Each named move below is a turn or a mirror, shown by a few rows before and after it. Which moves, in which order, take the first row of each later pair to the second? The first pair is answered.
bapo:
[ -9  26  16  18  15  30  30  20 -16   1 -29  27   8  -3   3  -1  -1  14
  11  -2  20  10  -7  14  27] => [-10  28  22  14  12  34  28  25 -20   5 -33  29   7  -8   9  10   1  16
  12  -1  22  11  -9  11  18]
[ 10  -7   4 -13   2   4   4  -3  11  -3  11   4 -10   7  -4   8   0   3
   0   7  -6   3  -8  -6 -19] => [ 17  -7  -2  -9   1   4  -3  -8   9 -10  11   3 -15  15 -12   3  -5   2
  -6   7  -5   1 -11 -13  -6]
[ 27  -8  11 -21  -6  23 -31 -16  12  -6  -4 -41 -11  31 -10   0 -19 -11
 -32   7  -4 -31  15  -8  32] => [  8 -11  22 -31 -11  11 -38   3   4  14   9 -33 -17  29  26  39   5  -9
  -9  10  -3 -40  10 -11 -22]
gurun:
[ -1  -8   6  -7  -1  13  -8   6 -13   4  -8  -3  -3 -14   2  -7  -4  -3
  -9   6  10  11 -12  28  19] => [ -1  -7  -2  -4  -2  11  -3  10  -9  -3  -9  -2   3 -18  -3 -14  -9  -6
  -9   8   7  15 -11  24  29]
[-20   6  13  -6 -11 -13  -7  -2   5  15   4  30 -14  -2  24  22   3  31
  18  20 -10  -9   6  -2 -21] => [-16   9   7  -7 -21  -9 -13   5   6  19   6  18 -14   5  19  14   2  29
  20  36  -6   0   6   0  -6]
[  4  -3  14  11   2  23 -28   2 -21   2 -30   7 -20  -5  -1   5 -14  13
  -7 -12  26   1   2  20  12] => [  5  -6  10  17 -10  23 -31   9 -23  -3 -19   0 -17  -2 -12  -1 -14   2
  -8   3  24   6  -6  23  27]
[ -5  13   2   8  -4 -16  10   4 -18  11   5  24   5 -10  16   2   1   0
  21  17   1  15  -8  12  -3] => [ -7  12   6   9  -5 -14  15   3 -15   6   9  26   9 -10  15  -2   2  -5
  18  17   0  14 -11  11  -7]
Zozu:
[  2   0  -8  12 -23  14  -5  21  16  -7   7 -26  34  22 -37 -24   2   1
 -17  19   7  20 -18   5  27] => [  6 -11  21  -3 -17  34 -31  13  14  -7 -13 -34   2  33 -24   3   1  -8
 -35 -13  17 -13 -14  10   4]
[-20  -2 -24   2  13   1  34 -25  -7   6  20  21  15 -26  23 -25   8   7
  19 -21 -23  32   5 -15 -14] => [ -3  -7 -28 -10   5   2  18 -25  14 -16  32 -17   5   3   9 -20  -3 -18
   5 -23 -39  12  10 -35  -7]
[  8  14 -19 -16  10 -21  16  16   9  15  53  33  10  17  34 -18 -16  36
 -30 -17  18  -3   7  -8  14] => [ 13  11 -18 -21   9 -18  10  11  19  10  45  18  10  28  30 -19 -18  29
 -38 -20  11  -7   6 -12  17]
Now pairs of rows:
Between the rows of a pair lie 2 to 3 moves.
[ -4   9  -9   3   5  -2   6 -17  13 -18 -15  21 -14 -26   1  10  -1  -3
 -10 -25   6 -12  -2  -1 -30] => [  1   1 -20  13 -32   4 -23   4  -2 -15  -5  -8  -5   0  -4   6  -4 -11
  -8  28  -3  10  -8   7   5]
gurun gurun gurun
[  7   0  -8   5   9  12  -2 -11  -7  -4 -25  11   0 -10 -27 -13  -3  10
 -18 -12  29   7  -7  13  26] => [ 16   3 -19 -11 -14   6  -4   0  27 -17  12 -33   4  21  -6  -2  -1 -13
 -10   7  -6  -2  -5 -22   4]
bapo Zozu Zozu
[-20   4   4   4   1 -24  25  24  -3  35  21  24 -12 -12  43   7  31  20
  30  20  13  13  -2  -5 -51] => [ 25 -13   7 -21  -1   7 -13  -3  37  -3  12 -42 -29  40  18  13  -1  -4
 -21 -15  -8 -34   9 -34 -23]
Zozu bapo Zozu
[  6  10  39  -7  26   8  -9 -14  -3   1  11  23 -19  -9  26  27  16  14
  -3 -35   5 -21  -5  -5 -34] => [ 10  28   3  19  19   8  19 -23   4 -17   8  26  11 -21 -20 -34  -2  15
 -20  -4   3  11  -3   0  41]
bapo Zozu Zozu
[-19  13  -3  -1  -3  -8  64   3  42  36   9 -11  17 -15  29  -2  -7  10
  33   7 -29  42  13   1 -16] => [-27   4  12  -4  10  -3  50   5  34  44  -4   3   2 -19  44  13  -7  14
  34 -11 -10  32   6  14 -34]
Zozu Zozu Zozu
[  9 -15  30 -25  -7  29 -49   7 -15   7 -31 -10 -23  29  15  39 -18  11
 -17  -3  14 -17   8  15   2] => [ 24  -8   0 -17 -16  29 -41   7  -3  -7 -27 -23  -5  33 -13   2 -31   5
 -30  19   4   1   7  13  46]
bapo gurun
[ -7  -1  22   0  -1 -19   0 -19   3   6  -4   6   0  -1   5 -13  -4   0
   2 -30  24   1   3   1 -20] => [ -3   2   8  -2  -4 -25   4 -22  14  -5   4 -13   9   7  -6 -17  -9 -13
  -1 -27   9   2   6 -17 -12]
Zozu Zozu gurun
[  1  -3 -27  -2 -32  -4   4  30  22  13  44 -29  -6  13 -13   1   3 -30
  14  22 -22   8  -6 -13   6] => [  5  -6 -15  14  -4  16   4   4   0   6   1  10  -6 -11 -46 -32 -21  -8
 -28  -5  16  14  -5  17  56]
Zozu Zozu bapo
[-15   8  18   1  33  -6  22   1 -16   1 -22  26   0 -18  16  30  14  20
  21  17  14   5  -2   8 -28] => [ -9   9  21 -10  30  -6  11   5  -9  -3 -10   5  -6  -5  22  47  16  10
  22  12   5  -5   2  -3 -39]
bapo Zozu bapo
[ 18  -1  31  -6 -23  16 -14  11   6   1  18 -45 -16  33  33  27  -8 -14
  -9  12 -10 -11  14 -26  -2] => [ 14   6  19  22 -32  21  -9  13 -18   2   1 -25   1  23   5  -5 -16  -3
 -13  44   6  33   6   4  47]
Zozu gurun bapo
[-12  10 -22 -13 -52  -3   1  44 -36  20   3 -21  16  29  20  -4  30   5
  26  62  -1  14   0  20  -2] => [ 12   4 -20 -25 -53  15 -19  25 -27  -4  -1 -51   4  60   2  -8   7  -9
 -11  42 -11 -13   9  10  20]
Zozu bapo
[ -1   7  -5   4  18   4  20 -12  17 -18   0   4   7  -8  -7  -9   3  -1
  -8 -16   4  -4   5  -7   2] => [  0   8  -9  -2   9   4  20  -6  25 -20  11  -8   8  -1   6   3  15 -10
   1 -13 -10  -9   8 -21 -12]
bapo Zozu Zozu
[  5  12  -7  -6   8 -19  31 -10  11  28  -1  28   9 -13  14  12  30 -20
  35 -21  -1  11   6 -17 -40] => [ 23  12 -34  -8   0 -20  35 -11  31   5   9  -3  16   3  -7 -11  15 -30
  19  -5 -16  16   7 -31   2]
Zozu bapo
[-6 -6  2 14 -4  2 -2  2 -3 19 -2  5  4 -3 -1 -3 -6  8  7 19  4 14 -3 16
 -3] => [ -7  -7   9  10  -1   7  -3   3  -8  17 -12   4  -2  -1   5   8  -5   6
   3   9   8   3  -6  13 -13]
Zozu Zozu Zozu
